Each row of this table is followed by its label. One hidden rule gives the labels. It looks at one to three of the table's principal directions, none of them among the few with the most spread.
ndarray[-72 -47 -11 -37 0 -30 23 -44 -9 -7 35 -5 34 86 57 -35 -24 17
        -32 -37 -28 7 -39 39 -26 -8 62 -40 -26 -16 9 -57] g
ndarray[26 19 -21 33 28 -10 0 -18 -17 -24 9 12 -3 -2 -19 5 42 22
        0 53 -15 41 -5 -58 30 -45 -16 5 22 8 29 48] l
ndarray[-4 12 16 -2 2 4 -29 34 -14 33 8 -30 7 -37 -7 -17 5 -38
        10 6 -17 -26 1 13 8 39 -4 9 10 -2 -26 7] l
ndarray[-13 -22 -13 7 15 0 29 7 16 -5 22 6 9 22 6 14 -19 1
        -2 -11 11 5 -20 14 2 -21 7 11 -27 18 13 1] g
ndarray[-53 -47 -30 -7 15 35 33 -35 34 1 78 14 59 55 71 34 -69 -22
        -11 -37 -22 37 -62 61 -7 19 43 -52 0 42 -27 -78] p
ndarray[-44 -11 35 43 -5 34 8 62 23 -24 53 -30 -10 -8 -21 -23 -80 -30
        -9 -47 67 -60 -46 29 22 -12 27 -18 2 39 54 8] g
ndarray[13 -10 -34 8 17 -26 -2 -60 -31 -45 -6 4 -14 32 4 -23 51 47
        -13 38 -28 35 -7 -50 6 -66 1 -5 4 -22 27 20] t
ndarray[-21 -39 -58 12 18 21 37 -60 20 -5 73 26 48 39 34 49 -3 -8
        7 -2 -24 72 -49 5 17 -15 13 -51 11 32 3 -19] l
ndarray[-7 -13 13 1 -44 36 5 18 36 -16 12 12 -24 -24 -31 23 -70 -18
        2 -48 51 18 31 2 22 -30 1 -10 -21 8 28 21] g
ndarray[-18 -1 17 8 7 7 25 35 25 16 35 6 12 14 -9 11 -26 -24
        -1 -16 23 -13 -31 19 0 8 18 5 -10 22 19 -1] i
ndarray[18 11 -8 -31 11 -13 11 -21 0 20 -28 32 31 20 32 29 14 15
        -2 18 -40 28 18 7 -24 15 -5 22 -6 -10 -44 -30] o
ndarray[49 17 -1 15 -14 2 -16 -21 -23 -24 -57 1 -25 -28 -16 -4 50 30
        15 15 11 -29 22 -32 -9 -9 -36 7 31 -19 0 14] g
ndarray[-11 0 -1 18 18 -30 13 5 -11 -8 -19 -17 -19 19 -11 -27 24 24
        -3 -5 -1 -17 0 -7 9 -8 -3 19 -20 7 22 21] l
ndarray[-26 -21 -9 29 7 7 19 23 10 20 32 -28 4 -7 -8 0 1 -26
        19 -31 23 -27 -33 26 16 35 -4 -20 -2 33 13 9] k
ndarray[8 0 -25 11 2 31 -24 -26 6 -15 56 8 10 -18 -7 19 -4 -26
        1 33 -16 49 -19 -27 25 -30 5 -34 32 4 8 11] r
ndarray[80 44 -9 -35 -20 5 2 -24 29 18 -63 83 5 -26 -28 91 31 15
        16 39 -11 67 80 -41 -15 -23 -46 46 -3 -28 -30 18] l
ndarray[25 28 1 -40 -11 -1 -32 -13 14 8 -19 33 2 -10 -5 27 -2 -3
        -11 32 -26 33 41 -11 -14 -17 -1 16 -2 -31 -26 -11] r
ndarray[7 16 16 -5 -17 34 -35 -22 -7 -14 2 4 17 -13 18 -2 -20 -12
        -6 1 -22 -8 -2 3 -6 2 10 -23 44 -11 -24 -35] t
ndarray[6 32 39 3 -18 -23 11 38 18 -15 -50 18 -43 1 -51 -5 -18 29
        -12 -17 48 -14 50 -22 6 -31 -6 38 -31 -6 47 40] l
ndarray[7 4 -12 33 28 6 -24 16 -10 12 29 -48 -37 -33 -24 -29 27 -32
        15 28 -30 23 -11 -23 45 13 -13 12 -4 21 -10 43] r
ndarray[52 35 0 29 19 22 -20 -23 -16 -7 -24 4 -1 -25 -4 10 44 3
        16 38 -44 13 4 -35 14 0 -30 22 41 7 -33 8] t
ndarray[-39 -19 -5 54 51 9 -7 4 -27 -19 58 -63 6 16 19 -58 -3 -18
        -4 2 -43 -21 -70 9 39 -7 21 -2 9 39 4 6] g
ndarray[-6 -35 -5 -41 -42 0 35 -1 20 54 -51 11 14 -10 13 42 -9 -9
        33 -80 12 -6 54 54 -21 63 -27 12 -47 -5 -47 -20] l
ndarray[-60 -38 -2 16 -10 23 -5 -8 2 -16 73 -39 9 21 16 -37 -36 -29
        -9 -40 15 -30 -65 32 8 5 45 -67 19 14 29 -29] g
ndarray[-25 -24 -3 61 8 42 12 37 11 9 63 -45 4 -35 -17 0 -17 -50
        29 -35 37 -41 -58 25 37 34 -7 -31 22 55 20 19] l
ndarray[-21 -14 5 -10 -19 1 -24 36 -6 24 13 -31 6 -42 -21 -11 -8 -36
        12 -21 21 -47 7 25 4 14 -5 -6 -6 -13 4 18] g
ndarray[-27 -43 -40 12 27 11 -14 -67 -37 -39 55 -31 27 38 60 -40 11 7
        -14 17 -54 12 -70 3 1 -23 31 -50 31 1 -11 -41] l
ndarray[-7 -34 -50 31 25 10 9 -61 -20 -33 54 -11 14 26 22 -8 34 8
        3 21 -28 38 -57 -24 21 -35 9 -43 26 14 18 4] o
ndarray[-45 -20 21 40 9 30 0 50 -3 20 57 -61 4 -21 6 -37 -38 -53
        12 -41 16 -48 -55 42 26 58 16 -27 14 45 -1 -4] o
ndarray[-28 26 45 -36 16 -14 22 37 48 21 2 38 27 63 15 18 -59 -8
        -34 -15 -9 -18 -9 48 -37 -2 46 48 -42 4 -10 -53] l
ndarray[53 45 -13 -5 49 -22 -23 -40 -22 -5 -23 16 -20 18 18 -11 59 28
        -15 94 -88 83 13 -59 6 -11 -7 40 10 -11 -46 1] g
ndarray[22 66 73 17 -23 6 -22 93 37 12 -43 -5 -73 -50 -86 -10 -34 -22
        0 -12 56 -38 57 -17 21 6 -15 58 -23 6 29 54] k
ndarray[42 24 -14 48 16 13 -21 4 -6 -31 12 -8 -42 -38 -46 -3 36 2
        8 55 16 16 -8 -61 34 -41 -26 3 29 10 34 57] t
ndarray[13 25 26 -6 -15 11 -18 32 9 11 -39 2 -7 -36 -13 11 -25 -7
        5 -13 11 -26 43 14 -1 18 -19 25 -3 -1 -21 1] g
ndarray[-1 -12 -25 21 23 -20 8 -51 -41 -18 -9 -15 13 29 26 -27 59 34
        3 13 -39 1 -26 -18 2 -5 -4 -15 23 -1 0 -3] g
ndarray[-41 -37 15 -34 0 -7 8 -9 -18 -7 11 -17 24 48 62 -44 -43 7
        -27 -28 -20 -24 -31 44 -35 6 46 -6 -19 -15 -25 -61] o
ndarray[-19 -24 -10 18 -14 43 6 16 22 3 69 -6 10 -25 -5 21 -46 -43
        10 -19 38 16 -32 12 23 11 9 -49 17 29 18 4] t
ndarray[3 35 11 -7 22 -6 -24 -13 5 -2 4 11 5 23 1 -5 6 -3
        -18 33 -52 20 -2 -11 1 -17 19 21 5 -7 -14 -14] l
ndarray[39 8 -28 8 10 -15 -12 -16 -16 -5 -32 -4 -33 -26 -21 1 49 19
        13 37 -18 36 37 -43 20 -18 -37 25 -9 -9 -8 44] p
ndarray[23 -32 -70 66 67 20 -21 -71 -66 -40 84 -53 7 -3
        38 -46 86 -3 13 88 -72 47 -102 -58 40 -24 -5 -47
        70 22 -9 18] i
ndarray[20 -36 -89 60 48 23 -22 -93 -58 -71 58 -23 41 -1 48 -8 75 29
        9 74 -33 -2 -95 -36 10 -49 -15 -76 96 13 11 -12] p
ndarray[-5 25 32 -33 -30 4 11 -3 24 39 -62 40 54 9 17 50 -15 0
        12 -58 -10 -46 40 56 -37 54 -8 12 7 -6 -44 -56] o
ndarray[-25 -10 -10 26 18 6 -10 -15 -17 -8 35 -32 11 9 17 -27 8 -9
        0 -1 -21 -10 -42 7 16 13 13 -33 26 18 2 -11] o
ndarray[8 -21 -9 -24 -4 -13 -4 11 -7 5 -33 -17 -26 -11 8 -14 -2 10
        1 -6 4 -9 28 14 -15 6 -13 28 -40 -16 -26 -2] p
ndarray[36 30 -32 41 62 -28 -56 -28 -52 -72 16 -33 -57 1 -16 -71 68 42
        -30 123 -42 29 -30 -91 29 -87 0 12 30 -16 34 49] r
ndarray[-43 -35 -23 -6 3 -10 8 -13 -8 1 29 -14 36 20 29 -5 -7 0
        -3 -21 5 -27 -32 36 -11 8 16 -38 3 3 9 -25] r
ndarray[-26 -26 -20 32 29 5 -4 8 -22 5 45 -51 4 -10 14 -32 8 -23
        10 1 -19 -6 -42 10 30 21 2 -17 6 28 -6 12] p
ndarray[61 -4 -2 -57 -67 37 -1 11 31 44 -34 49 -9 -72 -21 78 -21 -32
        31 -10 36 56 82 -7 -16 25 -42 10 -17 -31 -45 12] i
ndarray[10 -3 28 -34 -43 45 2 59 49 45 0 17 7 -47 -5 51 -67 -54
        16 -40 57 -32 19 55 -30 58 -7 4 -11 3 -37 -33] k
ndarray[-6 9 39 -55 -32 0 -12 -5 8 -14 -33 28 7 32 32 -9 -53 18
        -34 -19 4 -22 20 27 -53 -5 35 3 -6 -38 -19 -66] g
ndarray[35 41 15 -10 23 -71 -11 17 -40 -39 -85 12 -37 13 -19 -41 42 82
        -32 65 8 -20 49 -53 -20 -64 -15 66 -21 -42 32 41] p
ndarray[2 12 19 -17 -28 -17 -20 -5 -4 0 -50 -8 -27 -5 -26 -19 18 11
        1 -23 1 -32 40 -2 -9 -3 -6 14 -12 -32 5 6] i
ndarray[-18 -30 -23 3 -14 12 18 -22 9 6 13 2 22 0 7 26 -6 -8
        17 -39 5 6 -1 20 9 8 -8 -27 -3 13 1 -5] p
ndarray[-34 -26 1 -7 -10 -10 28 -3 3 8 26 -1 7 28 7 -9 -17 -4
        -4 -32 8 21 -11 8 6 4 22 -19 -21 4 20 1] g
ndarray[20 13 -9 11 -16 25 -21 -28 -13 25 -12 -2 29 -42 0 26 40 -23
        34 -6 -30 -3 12 -2 11 45 -31 -27 52 1 -36 -3] i
ndarray[3 -4 -10 -5 -3 -2 -23 -14 -16 -12 -10 -13 -9 -13 5 -15 5 7
        -3 9 -12 1 13 -7 3 -11 -6 -4 4 -13 -9 2] p
ndarray[0 -21 -30 59 29 -18 19 -2 -15 -56 40 -30 -66 13 -37 -46 30 30
        -8 33 38 30 -39 -64 44 -66 0 -12 -12 21 83 73] i
ndarray[-46 -3 15 -41 12 -59 -9 -6 -28 -3 -45 -13 34 59 44 -47 9 42
        -32 -15 -23 -90 -8 53 -58 4 32 13 -16 -37 -9 -61] l
ndarray[12 -18 -16 -24 -8 3 -7 -20 -17 19 -16 -9 6 -15 33 0 14 -3
        11 2 -22 13 12 12 -16 38 -12 -8 2 -13 -50 -24] i
ndarray[-2 16 16 18 7 9 4 18 25 -1 32 3 -28 6 -34 -2 -17 -22
        -5 4 0 36 -6 -23 29 -21 14 13 -15 17 26 29] i
ndarray[-5 -20 9 -40 -31 15 -5 18 0 48 -9 -6 26 -32 20 15 -22 -36
        18 -34 -2 -14 23 44 -20 57 -6 -1 -10 -14 -51 -26] t
ndarray[22 56 27 9 12 -48 -1 39 -6 7 -77 12 -28 -14 -46 -3 30 38
        -2 21 6 -9 68 -33 14 -9 -33 62 -23 -5 19 56] p
ndarray[-50 -64 -26 8 23 3 38 -11 -16 8 49 -30 54 41 67 -15 -10 -7
        4 -35 -2 -42 -82 63 -22 38 25 -39 4 27 -14 -55] o
ndarray[57 21 -19 -18 -25 23 -10 -57 -3 15 -60 46 40 -32 14 69 44 11
        31 6 -34 19 50 -8 -18 23 -48 -3 43 -19 -59 -23] l
ndarray[-28 26 62 5 -15 -16 9 88 20 29 -22 -16 -21 -13 -43 -20 -38 -18
        -2 -46 54 -68 21 28 2 32 6 32 -30 10 30 23] k
ndarray[11 -9 -27 20 10 -7 -1 -25 -18 -17 6 -8 -6 -2 -7 -6 41 13
        7 20 -6 8 -12 -26 11 -23 -13 -10 13 -1 17 23] o
ndarray[-4 22 38 13 3 1 15 64 27 23 -5 -1 -10 -9 -30 7 -22 -20
        4 -19 36 -43 -2 19 -1 23 -1 33 -16 20 13 11] k
ndarray[-54 -26 -11 13 33 -11 15 -19 -14 -11 69 -20 27 56 35 -37 -11 -4
        -21 1 -33 19 -66 9 12 -9 48 -33 2 19 18 -19] i
ndarray[-22 -2 -18 -14 12 -6 -10 -34 -3 -4 2 7 36 23 36 9 -12 10
        -11 -1 -46 19 6 18 1 -3 10 -13 3 2 -24 -31] g
ndarray[14 40 11 -33 -13 -9 -8 -17 12 33 -49 45 43 -1 6 49 13 5
        6 -2 -34 8 51 12 -19 28 -15 12 13 -16 -38 -26] l
ndarray[11 8 24 -35 -31 3 2 42 22 55 -39 9 -2 -35 -16 30 -15 -28
        20 -33 19 -18 50 32 -17 54 -20 30 -29 -10 -37 -3] k
ndarray[-1 -12 -15 -38 -30 -5 -10 -38 -15 36 -64 5 54 -15 33 33 32 6
        28 -46 -27 -52 39 53 -38 57 -30 -12 14 -27 -61 -50] p
ndarray[-22 8 0 -60 -4 -26 -14 -31 -7 46 -43 16 61 23 48 18 5 2
        -2 -21 -75 -1 42 48 -31 43 5 13 -13 -27 -71 -57] g
Here are more rows. What is the label of each one?
ndarray[9 -5 -19 -5 -7 3 4 -23 6 4 -5 13 12 0 3 24 21 3
        11 -2 1 0 -1 4 -11 7 -10 -15 11 -5 -6 -11]: i
ndarray[-29 -11 34 -36 -38 5 -11 27 9 12 -18 -11 4 -3 11 -15 -53 -13
        -9 -54 26 -58 16 52 -31 25 20 -4 -17 -20 -13 -39]: l
ndarray[-4 -32 -17 7 -1 8 22 9 8 19 17 -15 -8 -11 -3 8 1 -19
        20 -21 13 10 -9 13 11 20 -11 0 -23 17 -6 13]: t
ndarray[4 62 58 0 7 -19 -20 97 37 7 -19 8 -38 -16 -63 -5 -32 -10
        -23 22 57 -63 19 3 -11 -13 8 56 -22 -2 40 25]: l
ndarray[10 -5 -16 4 13 -20 1 -11 -26 -26 -29 -2 5 5 19 -10 20 42
        -7 21 7 -22 0 -6 -15 -17 -13 3 8 -8 4 -3]: p
ndarray[5 10 24 -85 -37 -44 0 -2 0 27 -95 39 27 27 30 15 10 38
        -14 -21 16 -74 48 52 -94 33 4 22 -20 -64 -34 -73]: g
ndarray[-29 -12 20 -51 -26 -7 30 31 51 22 -4 33 2 32 8 29 -72 -5
        -18 -46 39 4 23 49 -33 13 28 10 -56 -4 -1 -38]: o
ndarray[37 -9 -52 29 8 3 28 -70 5 -52 15 42 -17 26 -14 34 43 44
        1 38 6 83 -9 -70 21 -76 -15 -24 15 6 47 35]: i
ndarray[-24 -47 -26 6 -43 43 34 -15 33 2 39 19 29 -15 2 58 -49 -23
        23 -67 54 17 -4 29 13 9 -7 -62 5 26 20 -5]: p
ndarray[21 22 36 -75 -63 -5 30 7 50 20 -92 95 32 10 -4 86 -56 28
        -5 -54 40 -3 99 32 -55 -9 -12 40 -40 -37 -16 -34]: p
ndarray[-30 -48 -38 65 46 0 12 -33 -51 -59 70 -55 1 32 29 -67 26 20
        -9 20 -8 -12 -99 -22 28 -42 22 -46 33 28 46 13]: t
ndarray[-7 -5 -10 -22 -11 8 -7 -13 0 36 -3 5 39 -17 20 28 -1 -22
        16 -16 -31 14 21 25 0 40 -11 -12 6 -2 -43 -18]: p
ndarray[26 14 -15 20 25 -38 -23 -7 -37 -35 -22 -23 -54 -8 -30 -48 54 38
        -10 59 -13 22 18 -66 26 -55 -17 27 -10 -18 31 63]: r
ndarray[15 -45 -71 48 42 31 37 -72 -15 -26 73 5 42 29 47 27 48 5
        19 34 -25 46 -95 -18 10 -11 -4 -54 52 39 -2 -17]: g
ndarray[71 59 38 -84 -28 -13 -4 -5 27 49 -95 81 -4 -2 -2 58 4 10
        -4 25 -47 71 107 -18 -41 19 -19 81 -36 -50 -79 -22]: g
ndarray[1 19 49 -47 -10 -16 11 63 17 45 -38 19 14 0 7 11 -36 -11
        -9 -14 19 -39 28 42 -43 42 8 50 -33 -16 -31 -27]: i
ndarray[-5 -32 -49 26 40 17 -2 -41 -25 -18 71 -19 25 8 33 -8 18 -12
        2 41 -47 50 -59 -19 27 -24 8 -30 24 20 -9 4]: p
ndarray[-14 2 17 -14 6 27 -13 26 24 25 54 -2 21 1 7 8 -36 -55
        -5 3 -15 -6 -37 30 -8 15 30 2 2 6 -21 -29]: o
ndarray[26 57 50 -9 -23 -16 2 55 34 24 -66 31 -32 -20 -59 25 -2 5
        4 -11 42 -29 63 -7 -9 15 -21 50 -21 -7 16 27]: g
ndarray[24 -60 -89 111 58 42 9 -49 -28 -78 106 -60 -52 -16
        -10 -32 53 0 22 58 6 56 -106 -72 75 -72 -20 -49
        36 59 54 69]: p
ndarray[10 10 -6 8 11 -19 -10 -10 -11 -17 -4 -8 -37 7 -19 -26 28 17
        -9 29 -12 27 7 -39 15 -28 0 10 -8 -9 19 29]: i
ndarray[-21 6 27 -1 -24 6 17 39 38 13 2 12 -7 -2 -28 18 -44 -16
        0 -45 48 -20 14 23 2 10 8 -1 -20 13 28 5]: o
ndarray[-11 19 41 10 -25 11 -11 59 19 27 -10 -22 -30 -41 -49 -8 -29 -36
        14 -40 30 -29 32 10 24 29 -9 18 -18 10 10 34]: l
ndarray[5 12 31 -21 -17 -22 19 40 22 17 -38 16 -27 6 -33 5 -10 6
        -3 -21 33 -16 36 4 -15 -4 -2 45 -46 -14 17 18]: i
ndarray[11 -6 -14 2 -13 15 4 -39 7 -28 5 24 1 12 -3 19 -1 13
        -2 -2 1 28 2 -20 4 -41 1 -17 10 -6 17 0]: l
ndarray[12 -38 -32 19 -2 9 18 8 -3 -28 26 -10 -29 -19 -7 -1 -5 10
        5 13 58 15 -19 -20 8 -24 -13 -22 -6 11 34 30]: t
ndarray[6 -20 -18 37 26 5 15 -3 -15 -21 31 -26 -30 3 0 -28 12 5
        2 20 -1 34 -32 -31 31 -15 -2 -2 -4 25 16 31]: k
ndarray[-44 -27 21 -12 -28 19 74 41 63 36 25 39 33 27 6 60 -87 -23
        6 -87 62 8 0 60 -6 38 18 -12 -42 41 15 -22]: o
ndarray[-26 -24 -12 5 -2 -6 -7 -6 -28 13 12 -36 21 -9 17 -25 25 -10
        13 -18 -5 -41 -24 23 -2 35 0 -33 20 -2 -5 -9]: i
ndarray[26 10 -10 25 -8 -3 3 -2 2 -20 -20 8 -29 -25 -49 15 27 15
        14 7 24 13 30 -43 28 -44 -32 14 -4 0 40 61]: p
ndarray[26 33 38 -62 -55 5 -9 2 18 57 -46 49 20 -20 -9 43 3 -23
        11 -18 -6 12 61 9 -35 52 -5 6 7 -42 -41 -25]: g
ndarray[6 23 16 21 17 -9 -33 13 -24 -30 3 -28 -37 -6 -18 -53 11 9
        -19 38 -7 -13 -9 -34 14 -28 9 10 13 -8 22 23]: o
ndarray[-18 -8 13 22 2 -30 40 17 3 -19 -35 -6 -30 29 -20 -21 -6 40
        -4 -40 34 -19 16 -3 12 -21 -4 27 -42 15 44 31]: r
ndarray[-21 -17 9 -6 -21 -8 15 26 -4 26 -32 -14 22 -18 4 7 -7 -1
        18 -54 35 -64 16 46 -15 45 -17 -4 -8 3 -6 -8]: r
ndarray[-35 -14 40 11 -33 41 59 66 85 0 68 39 -14 17
        -51 47 -115 -44 -8 -70 94 23 -13 18 22 -37 36 1
        -50 41 74 26]: l
ndarray[5 -29 -48 44 32 23 -9 -48 -27 -42 74 -24 -3 5 17 -23 30 -3
        1 48 -26 47 -69 -42 32 -39 8 -46 40 18 18 16]: k
